Each named turn below is shown by a few rows before and after it. Which turns, in which order, take the first row of each later pair to the second? The first pair is answered.
J_426 (before -> after):
[ -9   4  -2   2  -2  19  26 -11  27  -2   8 -15  15  36 -12  21]  ->  [-10   5   3  10  -6  -2  22  -7  33  12   8 -16  16  35 -22  14]
[ 13   4  35 -14  35 -27   9 -21 -34   6 -22  -1  10  11  26   2]  ->  [ 12   3  34 -15  35 -25   9 -27 -34   4 -22   2   7  12  24   9]
[-14 -22  17  16 -11 -20   1 -20   5  -9 -10  13   0 -19 -12   3]  ->  [  0 -12  27  16 -13 -30   0  -1   1   1  -7   7 -17 -11  -3 -20]
[ -6  20 -22  16 -60 -14  -5   4  15  -7   2  -7 -15  15  -8  -3]  ->  [  5  20 -19   3 -46   4   7  21  11 -17  18 -13 -32  18   8 -18]
J_396 (before -> after):
[  4 -12 -17  40  19 -18 -19 -39 -17  36   0 -18  -5 -22   8  21]  ->  [ 28  -8   4  24  31 -21 -28 -28 -16  40 -19 -19   4 -12  24  -2]
[ 21 -33  32   0  -8 -50 -15   1   0  27 -12  -3   8 -25  -1 -26]  ->  [  3 -21   4  17 -28 -59  -8   2  10  25   2  -9  -3 -21 -16 -23]
[-10  35 -28 -22  -3  32  11  10   6  -8  35 -14 -39   2  14 -14]  ->  [-17  14 -20 -24  13  49  12  -7  -1  -5  40  -9 -35 -11  12  -2]
[-12  -5   2  11  -9  -9 -12  -5   4  -2  -3   2  18   6 -18  18]  ->  [ -7 -12  15   4   1  -2 -16 -10   1   0 -12   6  23   7  -5  11]
J_141 (before -> after):
[-43 -16  15  30   2 -17 -29 -45   1  14 -20   5  39  -9 -33  52]  ->  [-35  22 -10  42 -43 -55 -26  -3  22  19  -6  -7  24   2 -39  23]
[  3 -36  19  -6  11  12   4 -33 -14   1 -14 -14   1  -5  14  12]  ->  [-14 -31   7   7 -11   1  -2 -42  -3   2 -20  -7   9  -3  -3  22]
[ 25  22  -6  24 -33  -7  -6  14  -4  10 -18   1 -16 -10  -7 -16]  ->  [ 35  15   7   9 -17   2   5  23 -17  10 -14  -2 -21 -10   8 -23]
[ 20  37 -10  -5 -17 -32   5  35  24  28 -20 -11   9   9   4 -16]  ->  [ 38  22   6 -21  10 -17   9  38  10  27 -19 -12   1  12  24 -25]

Each pair is 2 to 3 turns apart.
[ -2  11 -23  16 -15  27   8 -17   4 -32  11   0   3  14  -7  23]  ->  [ -2   3 -15  -1   0  39  21 -13  -9 -31  20  -4  -8  10   4  16]
J_141 J_141 J_396
[  6  14   0   0 -16 -14   5  10   4  19 -10 -12  23  -4 -24 -22]  ->  [ -4  -5  -9   2  -3  30   8 -20   3   0 -14  -1  37  -5 -21   7]
J_426 J_426 J_426
[ -2   6  16   6 -17 -52 -20   5  19  37 -18   6  13   0 -17  -2]  ->  [  9  -4  25  -9   3 -44 -24  -2  11  42 -31  11  16  -1  -2  -5]
J_396 J_396 J_396
[ 32  20  22  -3  -9 -40 -25  28   8  18  -4   0   9   1  10 -36]  ->  [  8 -27  39  -7  18  -3 -40 -19   2  18 -24  22  39 -11   4  10]
J_141 J_141 J_141
[  5  28 -26  11 -42 -18  -5  15  17 -10   5  -1   7  11  -2 -13]  ->  [ -4  18 -32   2 -13  19  18  11   1 -27  33 -12 -19   2  16  -6]
J_426 J_141 J_396
[ 17  20  21  11 -11   0   2   1 -16  10 -23   8  15   7  11  -5]  ->  [  0  20  10  24 -25 -18   5  -8 -18  26  -4  -4   0  -7  -6   2]
J_396 J_396 J_426
[ -7  10  -3   1 -17 -23  -5  21   3  16  -2 -11 -10  -6 -20  -2]  ->  [ -7 -17  14  -3   7  -6  -6  -8  -7  15 -21   1  11 -14 -19  11]
J_396 J_396 J_141
[-11  12  10   0 -18 -30 -21  10  14  16 -14  -6  13 -10 -12 -10]  ->  [  2   6  21 -19  12 -16 -13  18  -2  14  -4 -14  -3  -8   9 -26]
J_141 J_141
[  9   3 -27  -6 -14  43  -2 -12  10 -47  -8  16  17   7   8  20]  ->  [ 19  23 -23   0 -43  -6 -13  10  26 -26 -18  16  24  13   1  -2]
J_396 J_426 J_141
[ 30 -12  23 -25  28  25   1   4 -10 -34 -36  24  34  17  52 -14]  ->  [ 35  24   1 -21  -6   6  13  45   1 -38  -7  14   5  28  48 -48]
J_396 J_141
[ 16  -2  29   6 -13 -41 -25  -5  11  41 -33  13  28  -4 -17 -12]  ->  [-18 -19  13  21 -11 -30 -20 -34  -2  35 -18   9  23 -22 -40  22]
J_396 J_396
[-16 -18  -9   3  -1 -19  -9 -12  -7   3  12 -14 -14  -6 -17  15]  ->  [ -7 -10  -2  12 -12 -28 -18 -15   0  11  -3  -1   5  -9 -17  16]
J_396 J_141 J_141
[-36 -16   6 -13  47  35  20  -4 -25  -1  25  -8 -24  -2  13  22]  ->  [-27 -23  30  -9  42   7 -12 -26 -16  26 -19  18  18  -5   2  27]
J_426 J_141 J_396
[ -5  13   6  -2  17  17  29  32   5 -13  29 -15 -38 -18  13  -5]  ->  [-19  21   9  21 -14 -36   1  24  19  19  15  -3 -14 -24 -23  -1]
J_426 J_426 J_426
[  9  21   3   9 -15 -35  -5  27   8  20  10 -16 -14  12   0 -34]  ->  [ 16 -25  28 -19  39   6  -3 -11 -25  16  -5  -9  -8  -3  17 -15]
J_141 J_141
[-30 -28  -5 -14  19  13  -1 -28 -21   8  18   6 -18 -18   6   2]  ->  [-44  -6 -24   8 -21 -11  -2 -20  -8  14  12   5 -10  -7 -16   2]
J_141 J_141
